M =
91	144	149	148	136	132	116	137	129	115	123	109
149	104	101	104	100	103	112	119	120	125	113	111
60	134	149	166	144	126	139	134	119	122	124	113
115	74	102	129	102	128	123	115	124	120	120	100
110	112	120	112	102	110	91	98	90	98	91	95
84	136	124	131	151	149	163	131	126	135	138	141
131	115	113	124	142	118	134	128	112	142	133	132
192	87	94	91	101	113	118	111	108	127	131	115
117	89	95	104	94	103	116	108	97	91	85	83
M[0, 0]: 91
M[5]: [84, 136, 124, 131, 151, 149, 163, 131, 126, 135, 138, 141]
M[1, 7]: 119
M[5, 5]: 149
M[0, 10]: 123
M[:, 1]: [144, 104, 134, 74, 112, 136, 115, 87, 89]
M[7, 5]: 113
M[:, 7]: [137, 119, 134, 115, 98, 131, 128, 111, 108]
M[6, 5]: 118
M[2]: [60, 134, 149, 166, 144, 126, 139, 134, 119, 122, 124, 113]
M[8, 10]: 85
M[8]: [117, 89, 95, 104, 94, 103, 116, 108, 97, 91, 85, 83]
M[2, 7]: 134
M[3, 9]: 120
M[7, 8]: 108
M[5, 11]: 141
M[8, 2]: 95
M[7, 9]: 127
M[:, 3]: [148, 104, 166, 129, 112, 131, 124, 91, 104]
M[:, 2]: [149, 101, 149, 102, 120, 124, 113, 94, 95]
M[2, 8]: 119
M[7, 1]: 87
M[6, 2]: 113
M[0, 3]: 148
M[4, 1]: 112
M[3]: [115, 74, 102, 129, 102, 128, 123, 115, 124, 120, 120, 100]
M[3, 11]: 100
M[0, 2]: 149
M[4, 4]: 102
M[3, 8]: 124
M[3, 0]: 115
M[:, 0]: [91, 149, 60, 115, 110, 84, 131, 192, 117]

grid =
[[-2.56 -0.43 -4.14 -3.17 -1.01 -0.82  1.82 -2.86  0.81  0.37]
 [ 0.79 -0.64 -2.67  1.15 -1.33 -1.00 -0.20 -3.31  0.39 -3.05]
 [-2.64 -0.36 -3.92 -3.25 -0.67 -0.67  1.72 -2.47  0.76  0.79]
 [-1.69 -0.10  2.96 -2.19 -0.85 -0.13 -1.56  4.27  0.22  0.55]
 [-0.58 -0.17  3.94 -0.78 -0.25  0.01 -2.71  4.83  0.15 -0.08]
 [-2.26 -0.09  1.68 -2.88 -0.36 -0.06 -0.89  3.37  0.37  1.33]
 [-1.62 -1.13 -2.13 -2.24 -2.44 -1.67 -0.07 -1.82  1.44 -2.45]
 [ 1.05 -0.71  1.09  1.34  0.81 -0.28 -3.02  1.06  0.64 -1.94]]
grid[0, -10] => -2.56
grid[:, 4] => [-1.01, -1.33, -0.67, -0.85, -0.25, -0.36, -2.44, 0.81]
grid[-6, -10] => -2.64
grid[-5, -3] => 4.27
grid[:, 2] => [-4.14, -2.67, -3.92, 2.96, 3.94, 1.68, -2.13, 1.09]
grid[-4, 5] => 0.01
grid[-3, 4] => -0.36
grid[1, 5] => -1.00
grid[:, 3] => [-3.17, 1.15, -3.25, -2.19, -0.78, -2.88, -2.24, 1.34]
grid[-3, 0] => -2.26
grid[-2, 1] => -1.13
grid[-4, -4] => -2.71
grid[-8, -5] => -0.82
grid[4, 3] => -0.78
grid[0, 6] => 1.82
grid[-6, -3] => -2.47
grid[2, 8] => 0.76
grid[3, 9] => 0.55
grid[0, 7] => -2.86
grid[-1] => [1.05, -0.71, 1.09, 1.34, 0.81, -0.28, -3.02, 1.06, 0.64, -1.94]
grid[5, -7] => -2.88
grid[1] => [0.79, -0.64, -2.67, 1.15, -1.33, -1.00, -0.20, -3.31, 0.39, -3.05]
grid[4, 1] => -0.17
grid[0, -2] => 0.81
grid[5] => [-2.26, -0.09, 1.68, -2.88, -0.36, -0.06, -0.89, 3.37, 0.37, 1.33]
grid[7, 6] => -3.02
grid[:, 8] => [0.81, 0.39, 0.76, 0.22, 0.15, 0.37, 1.44, 0.64]
grid[-5, -9] => -0.10
grid[7, -10] => 1.05
grid[-8] => [-2.56, -0.43, -4.14, -3.17, -1.01, -0.82, 1.82, -2.86, 0.81, 0.37]
grid[:, -3] => [-2.86, -3.31, -2.47, 4.27, 4.83, 3.37, -1.82, 1.06]
grid[-6, -7] => -3.25
grid[-5] => [-1.69, -0.10, 2.96, -2.19, -0.85, -0.13, -1.56, 4.27, 0.22, 0.55]

W = [[-0.16, -0.11, -0.01, -0.13, -0.13, 0.10, -0.01, -0.16, -0.10, -0.13, 0.06, -0.12, 0.07, 0.08, -0.14], [0.07, -0.13, -0.15, -0.03, -0.12, 0.23, 0.15, -0.12, -0.14, -0.06, 0.06, 0.16, 0.16, 0.26, -0.01], [-0.12, -0.15, -0.13, -0.04, -0.11, -0.14, -0.15, -0.10, 0.15, 0.02, -0.06, -0.16, -0.10, -0.13, -0.12], [-0.10, -0.12, -0.12, 0.00, -0.03, -0.07, -0.04, -0.13, 0.01, 0.15, -0.08, -0.11, -0.07, -0.04, -0.12], [-0.14, -0.12, -0.14, -0.13, -0.14, -0.15, -0.15, -0.14, 0.14, -0.07, -0.09, -0.08, -0.12, -0.12, 0.01], [-0.01, -0.13, -0.13, -0.06, -0.15, -0.14, -0.13, 0.03, -0.14, 0.03, -0.01, -0.16, -0.14, -0.16, -0.10], [-0.14, -0.13, -0.14, -0.13, -0.13, -0.14, -0.15, -0.13, 0.06, -0.13, -0.12, -0.15, -0.15, -0.14, -0.14], [-0.01, -0.15, -0.12, -0.10, -0.13, -0.12, -0.12, -0.17, -0.15, -0.12, -0.02, -0.10, -0.12, -0.14, -0.14], [-0.13, -0.05, -0.05, -0.15, -0.16, 0.14, 0.08, -0.17, 0.01, 0.19, -0.14, -0.01, -0.12, -0.11, -0.14], [-0.04, -0.06, -0.12, -0.12, -0.15, -0.15, -0.11, 0.03, -0.16, -0.12, -0.13, 0.09, -0.12, -0.13, 0.14], [-0.03, -0.01, -0.15, 0.04, 0.12, 0.23, 0.16, 0.08, -0.14, 0.12, 0.14, 0.01, -0.05, 0.31, -0.02], [-0.14, -0.13, -0.14, -0.06, 0.04, -0.14, -0.12, 0.00, 0.01, -0.11, -0.11, -0.16, -0.08, -0.06, -0.11]]
W[0][0] => -0.16
W[10][14] => -0.02
W[1][2] => -0.15
W[:, 10] => [0.06, 0.06, -0.06, -0.08, -0.09, -0.01, -0.12, -0.02, -0.14, -0.13, 0.14, -0.11]
W[9][14] => 0.14
W[8][12] => -0.12
W[5][1] => -0.13
W[3][5] => -0.07
W[7][8] => -0.15
W[5][10] => -0.01
W[9][7] => 0.03
W[11][14] => -0.11
W[2] => [-0.12, -0.15, -0.13, -0.04, -0.11, -0.14, -0.15, -0.10, 0.15, 0.02, -0.06, -0.16, -0.10, -0.13, -0.12]
W[6][7] => -0.13
W[:, 9] => [-0.13, -0.06, 0.02, 0.15, -0.07, 0.03, -0.13, -0.12, 0.19, -0.12, 0.12, -0.11]
W[11][11] => -0.16
W[1][8] => -0.14
W[7][4] => -0.13
W[4][11] => -0.08
W[5][9] => 0.03
W[3][4] => -0.03
W[9][11] => 0.09
W[10][4] => 0.12
W[:, 8] => [-0.10, -0.14, 0.15, 0.01, 0.14, -0.14, 0.06, -0.15, 0.01, -0.16, -0.14, 0.01]
W[10][0] => -0.03
W[:, 13] => [0.08, 0.26, -0.13, -0.04, -0.12, -0.16, -0.14, -0.14, -0.11, -0.13, 0.31, -0.06]
W[5][14] => -0.10
W[4][4] => -0.14
W[6][3] => -0.13
W[4][0] => -0.14
W[3][7] => -0.13
W[10][10] => 0.14
W[7][0] => -0.01
W[1][7] => -0.12
W[:, 2] => [-0.01, -0.15, -0.13, -0.12, -0.14, -0.13, -0.14, -0.12, -0.05, -0.12, -0.15, -0.14]
W[10] => [-0.03, -0.01, -0.15, 0.04, 0.12, 0.23, 0.16, 0.08, -0.14, 0.12, 0.14, 0.01, -0.05, 0.31, -0.02]
W[3][0] => -0.10
